In the rows, 128 means zero.
Each path below is one point turned by a fixed rotation once a step. After each direction that follows a path, write how fast that rotation turns it, in degrees each step (0 if it stays still).
Each turn is a multiple of 5 degrees from 10 to 175, or 0.
Path 1:
[134 129 138 130 129 142 132 128 122]
[133 124 137 121 122 136 136 124 122]
[123 122 128 120 116 135 132 123 120]
[116 125 126 124 120 140 125 124 129]
[124 125 127 122 125 138 119 121 139]
[133 122 127 122 126 130 113 121 133]
[132 123 127 130 130 131 111 127 121]
[132 128 135 135 135 137 118 129 122]
[137 126 141 130 133 137 129 125 123]
[134 122 136 125 125 133 135 121 117]
[123 124 128 126 121 138 134 123 117]
[120 127 126 125 121 143 132 123 130]
[129 125 125 119 121 138 125 121 137]
[131 123 123 120 121 131 114 124 130]
[127 126 127 129 127 134 109 130 125]
[131 128 138 131 134 136 115 129 128]
[136 123 143 128 132 131 124 123 124]
[131 121 136 129 128 131 130 121 113]
[123 124 130 132 127 140 134 121 118]
[127 129 128 119 134 133 125 125 123] -> 0
[121 124 125 128 127 127 132 119 131] -> 45
[134 128 127 133 132 131 136 125 123] -> 40
Path 2:
[134 131 138 124 132 144 131 121 133]
[114 127 121 133 122 134 114 126 129]
[139 136 126 129 127 121 126 122 144]
[122 117 138 138 132 135 132 118 131]
[129 136 123 139 117 122 119 123 120]
[138 117 133 127 120 120 134 129 139]
[125 122 128 127 130 127 133 112 113]
[130 135 136 123 110 126 124 134 124]
[134 112 123 115 130 127 124 125 131]
[123 140 128 119 126 137 135 117 124]
[122 127 136 123 124 130 110 134 134]
[140 128 116 127 132 137 125 119 135]
[112 132 134 133 124 132 133 120 138]
[135 129 132 136 131 121 110 123 129]
[137 122 125 138 119 136 138 124 134]
[115 124 128 131 123 114 128 118 124]
[146 131 140 128 123 124 126 127 123]
[125 111 123 125 118 135 132 127 123]
[126 140 124 115 122 117 127 120 125]
[132 126 122 131 122 132 123 134 127] -> 115
[124 126 124 131 128 136 134 124 123] -> 130
Path 3:
[123 127 129 128 135 112 131 134 136]
[125 132 119 132 123 114 137 133 128]
[116 134 131 133 124 114 125 126 130]
[123 125 128 125 134 112 131 132 137]
[124 131 119 135 123 116 136 136 128]
[118 137 132 134 126 114 127 127 129]
[123 125 127 123 132 111 131 129 136]
[121 129 119 136 124 117 133 137 130]
[120 139 133 134 128 114 129 128 129]
[123 125 125 122 129 111 132 127 135]
[119 127 120 136 124 117 131 137 130]
[122 139 134 134 131 114 130 131 130]
[123 127 123 123 126 110 133 125 133]
[117 126 122 136 123 117 128 136 131]
[123 137 133 133 133 114 131 133 131]
[125 130 122 124 125 110 134 125 131]
[115 126 124 135 123 117 126 133 132]
[124 134 132 132 135 113 132 135 133]
[125 132 121 126 123 111 136 126 129]
[134 136 128 132 129 129 134 132 124] -> 110
[133 124 119 123 125 126 134 128 128] -> 125
Path 4:
[122 121 124 126 138 116 138 133 135]
[122 125 135 121 129 132 113 122 117]
[124 126 135 136 137 122 136 142 133]
[122 116 128 116 128 124 120 116 127]
[123 134 134 133 139 130 127 142 120]
[124 114 137 126 126 121 127 121 139]
[123 130 123 120 141 127 125 134 114]
[121 123 145 135 125 127 123 130 136]
[127 119 121 119 142 119 133 128 123]
[117 131 140 129 126 133 114 132 126]
[130 118 131 131 139 117 140 131 129]
[119 126 128 116 129 130 111 126 126]
[125 126 140 138 135 126 138 137 122]
[124 118 126 119 132 120 118 121 137]
[122 130 135 126 135 134 130 137 112]
[123 121 135 134 130 116 123 125 142]
[128 122 126 114 139 131 128 131 115]
[114 131 139 137 127 124 122 132 134]
[135 114 129 121 140 122 132 125 124]
[127 125 133 127 121 131 122 122 131] -> 175
[135 129 126 125 133 130 119 129 126] -> 145
Path 5:
[131 110 136 137 129 141 125 130 132]
[145 131 119 130 117 136 124 134 136]
[142 114 129 138 131 124 124 130 116]
[138 141 132 146 125 130 132 134 130]
[131 126 124 134 143 136 121 142 119]
[122 129 127 147 120 136 117 130 133]
[137 117 129 128 134 146 127 134 135]
[140 124 119 134 113 128 116 133 129]
[144 118 135 141 133 131 133 124 123]
[139 141 126 137 125 128 127 145 127]
[127 124 125 144 141 133 119 129 117]
[125 132 134 142 122 140 125 139 139]
[137 118 118 127 134 143 118 131 129]
[136 118 131 141 111 127 122 131 131]
[150 127 128 133 135 136 134 129 127]
[134 131 125 140 124 121 120 143 119]
[129 130 132 147 140 139 128 125 125]
[127 130 127 132 126 139 120 148 135]
[132 116 119 138 129 140 116 120 128]
[126 125 122 129 127 123 120 127 122] -> 135
[135 121 127 123 121 128 128 124 131] -> 60
[127 119 134 125 133 127 129 133 125] -> 175
Path 6:
[120 136 134 138 137 136 133 130 131]
[123 130 125 137 123 139 139 123 137]
[123 136 129 137 140 139 130 130 132]
[121 130 130 139 122 137 139 124 134]
[124 135 125 135 139 139 131 128 136]
[120 131 133 141 124 137 138 128 130]
[125 135 124 133 136 139 133 123 140]
[120 131 131 142 128 138 135 133 128]
[124 134 127 133 132 137 135 119 140]
[120 132 126 141 131 139 134 136 129]
[124 134 132 136 130 138 136 118 137]
[120 133 122 138 133 138 135 135 133]
[125 133 135 139 129 140 134 120 133]
[119 134 121 134 133 136 137 132 137]
[126 131 134 142 130 142 132 124 130]
[118 136 125 133 132 133 139 128 139]
[127 130 128 142 130 144 130 127 130]
[117 137 131 134 132 132 139 125 137]
[126 129 122 140 129 144 132 129 133]
[135 128 130 127 131 132 123 119 130] -> 170
[128 128 119 123 127 127 131 126 136] -> 155
[125 123 128 125 125 122 118 128 129] -> 0
Path 7:
[140 128 139 127 123 126 119 113 130]
[146 137 129 126 126 134 118 132 124]
[141 141 124 128 133 124 127 118 138]
[140 129 139 130 119 125 119 115 130]
[147 134 127 124 129 131 116 132 124]
[140 142 127 128 133 128 128 117 138]
[140 131 137 132 116 123 120 118 130]
[147 132 126 122 132 129 115 129 125]
[140 143 130 128 132 132 129 117 137]
[142 133 134 134 116 121 120 122 130]
[146 129 126 120 134 128 115 124 126]
[140 143 133 128 129 136 128 118 135]
[143 134 129 134 117 118 120 124 131]
[144 128 128 120 135 127 115 120 128]
[141 143 135 129 127 138 127 122 132]
[143 136 125 134 120 117 121 125 132]
[142 127 132 120 133 127 116 116 129]
[142 143 135 129 125 139 124 126 129]
[144 137 122 132 125 117 123 124 134]
[126 126 127 133 123 118 129 123 132] -> 115
[124 129 137 129 125 134 131 121 129] -> 130
Path 8:
[130 124 113 135 121 141 138 131 129]
[132 112 118 134 127 133 130 140 129]
[132 114 135 128 121 131 128 145 128]
[134 125 138 118 118 140 123 137 129]
[135 124 129 121 120 140 114 122 123]
[129 118 129 131 116 131 122 115 116]
[124 120 127 130 113 131 140 118 122]
[128 118 116 121 121 134 143 125 130]
[131 112 115 119 127 125 132 135 128]
[130 117 129 118 120 118 126 141 127]
[131 129 133 114 112 125 122 134 132]
[132 128 126 118 115 129 115 118 135]
[129 118 128 129 120 121 121 110 131]
[126 119 133 128 121 120 139 113 132]
[131 123 126 116 130 124 145 120 135]
[136 122 119 113 136 118 133 129 129]
[135 129 127 119 127 108 126 135 123]
[133 140 130 121 116 114 125 131 131]
[134 140 123 127 119 122 121 120 141]
[129 125 137 129 129 131 122 124 134] -> 45
[127 122 130 134 129 120 124 129 122] -> 100
[116 131 128 127 134 129 126 129 128] -> 0
[125 125 124 136 126 129 133 122 133] -> 55
Path 9:
[137 125 129 115 126 135 130 129 115]
[128 129 128 111 129 118 127 126 119]
[138 130 124 111 136 129 125 129 130]
[139 131 134 116 128 132 128 121 118]
[126 135 131 112 133 120 125 120 125]
[134 134 128 115 138 136 125 123 133]
[129 134 136 118 128 136 128 117 119]
[117 135 129 114 135 127 126 120 127]
[127 132 127 116 136 143 127 125 130]
[121 130 132 118 127 138 130 122 115]
[115 129 123 113 134 129 127 128 126]
[129 125 123 115 133 143 129 132 124]
[123 125 129 115 125 132 131 128 112]
[123 126 121 110 134 124 127 133 125]
[138 125 125 114 131 137 129 132 122]
[130 128 131 113 126 123 129 126 114]
[132 130 124 110 136 122 125 128 129]
[142 130 130 115 131 135 127 125 123]
[129 134 134 115 128 122 127 119 118]
[128 135 133 130 130 129 126 119 133] -> 25
Path 10:
[125 123 123 135 118 135 122 110 128]
[134 126 126 132 126 127 121 124 106]
[133 133 133 130 113 141 138 124 120]
[138 110 135 125 128 133 133 133 119]
[141 134 139 121 119 122 136 136 130]
[125 114 144 125 127 123 133 126 139]
[134 127 130 123 123 110 115 131 136]
[118 130 133 135 123 116 128 113 134]
[120 120 121 128 119 125 111 123 122]
[133 134 119 136 119 124 131 114 117]
[121 122 132 124 120 139 130 124 110]
[148 123 125 123 120 136 133 127 123]
[133 126 147 122 130 127 139 129 119]
[137 121 140 120 119 131 124 134 140]
[136 123 140 133 133 110 128 126 133]
[117 131 137 129 115 120 118 129 136]
[127 116 120 140 122 117 122 118 132]
[119 134 124 128 117 118 124 124 113]
[126 120 119 127 115 137 133 115 124]
[131 124 133 127 119 124 127 123 125] -> 0
[131 135 125 124 120 130 124 132 131] -> 160
Path 11:
[112 121 123 133 129 125 130 125 138]
[117 120 137 141 132 124 126 131 124]
[126 132 137 136 125 130 111 132 125]
[119 133 135 120 120 139 119 128 133]
[122 117 133 118 129 142 131 133 126]
[133 117 126 124 139 135 120 127 119]
[127 136 125 124 139 131 121 116 120]
[122 143 125 127 132 135 137 128 119]
[128 130 113 131 125 134 132 140 120]
[123 124 111 125 123 119 123 128 124]
[118 129 129 121 128 111 130 128 121]
[129 135 137 126 131 118 127 143 123]
[133 135 126 121 129 126 119 141 139]
[121 124 124 118 134 127 130 130 145]
[123 118 131 132 144 126 133 131 133]
[128 130 130 143 141 127 118 128 130]
[117 140 129 137 126 134 121 124 135]
[114 125 131 133 120 140 132 134 129]
[124 113 127 131 123 134 118 133 121]
[136 127 131 130 122 127 133 122 130] -> 0
[122 128 126 135 120 125 127 129 124] -> 45
[126 116 124 127 130 124 128 125 127] -> 80
[131 132 122 124 129 119 132 132 127] -> 25
Path 12:
[136 127 127 123 128 128 132 145 138]
[136 129 134 126 130 130 122 136 146]
[126 136 143 130 129 130 121 129 141]
[117 138 141 135 127 130 130 132 132]
[115 129 130 139 125 132 134 141 129]
[120 117 126 133 126 129 125 144 131]
[124 118 131 125 131 119 117 140 133]
[127 127 137 127 137 112 124 132 135]
[129 129 138 139 137 117 134 127 134]
[130 122 140 145 130 128 134 128 127]
[128 117 141 135 123 132 129 135 119]
[130 121 138 122 124 125 131 142 119]
[138 126 132 120 129 121 135 143 130]
[143 128 134 127 132 126 132 136 142]
[137 131 143 132 128 134 126 128 140]
[124 136 146 131 123 136 128 131 131]
[118 135 136 130 122 134 135 142 127]
[122 126 125 130 124 132 131 148 133]
[126 121 127 126 129 127 119 143 140]
[128 128 124 127 118 124 129 122 130] -> 0
[137 123 132 127 128 125 132 126 122] -> 25
[124 135 131 122 129 122 131 129 123] -> 85
[128 133 134 135 130 130 129 120 130] -> 60
Path 13:
[125 141 130 117 127 130 136 140 133]
[125 111 135 128 127 122 122 116 128]
[127 141 118 133 129 134 143 127 126]
[119 118 130 121 132 121 116 136 136]
[129 131 138 132 123 130 144 121 119]
[124 124 111 122 132 128 123 124 140]
[119 130 141 137 133 126 132 137 119]
[133 124 124 115 118 125 135 122 139]
[116 127 127 138 141 133 125 121 121]
[130 131 125 125 121 118 138 142 137]
[119 121 139 120 131 136 123 116 125]
[131 132 116 140 128 119 140 126 131]
[116 126 132 115 132 136 122 139 130]
[133 125 138 136 125 116 137 117 128]
[121 130 111 120 130 140 130 128 128]
[123 127 141 138 135 116 125 134 133]
[129 126 125 114 118 133 141 124 122]
[120 127 126 139 138 128 120 119 139]
[127 129 127 123 127 122 141 144 119]
[130 126 135 137 132 133 130 128 131] -> 160
Path 14:
[134 131 130 118 120 122 140 129 142]
[122 126 139 121 120 124 139 119 138]
[123 121 147 121 123 121 131 123 124]
[133 126 146 122 126 120 128 138 122]
[139 136 139 128 125 121 135 140 133]
[137 137 135 131 120 121 140 124 138]
[133 127 136 125 117 118 135 113 131]
[132 121 137 113 120 118 129 123 125]
[130 124 138 112 124 122 133 139 132]
[126 132 143 125 125 126 139 137 139]
[127 133 146 135 123 123 137 123 133]
[136 129 143 131 121 117 130 120 122]
[144 128 134 119 120 116 129 130 125]
[138 130 130 115 121 121 137 134 138]
[125 129 136 120 120 125 141 125 142]
[120 124 146 124 122 123 134 120 130]
[130 125 148 124 125 119 128 131 120]
[141 133 141 126 125 120 131 140 127]
[140 137 134 129 121 121 138 131 139]
[118 124 133 124 130 131 128 132 129] -> 55
[129 131 127 125 136 131 135 125 122] -> 0
[124 126 131 131 126 127 127 117 124] -> 80
Path 15:
[117 129 122 140 124 126 136 133 131]
[130 131 127 139 117 121 130 117 131]
[115 129 123 140 127 128 136 129 132]
[131 132 126 138 115 119 131 122 130]
[115 127 125 141 127 130 135 124 132]
[130 135 124 138 117 118 132 127 130]
[117 124 126 141 125 131 133 120 132]
[128 137 122 138 121 118 133 130 131]
[119 123 128 140 120 129 132 119 130]
[125 138 120 139 126 120 134 129 133]
[121 122 129 139 115 128 132 121 129]
[124 137 119 140 129 122 133 125 134]
[122 125 130 139 113 126 133 126 128]
[124 133 119 140 130 123 132 120 135]
[121 129 130 139 114 126 134 131 128]
[126 129 120 140 128 123 132 117 134]
[119 134 130 139 117 126 135 132 129]
[128 125 120 139 124 122 131 117 132]
[117 137 129 140 121 128 134 131 131]
[122 118 125 128 129 131 131 132 127] -> 175
[122 134 126 129 137 131 129 130 131] -> 160
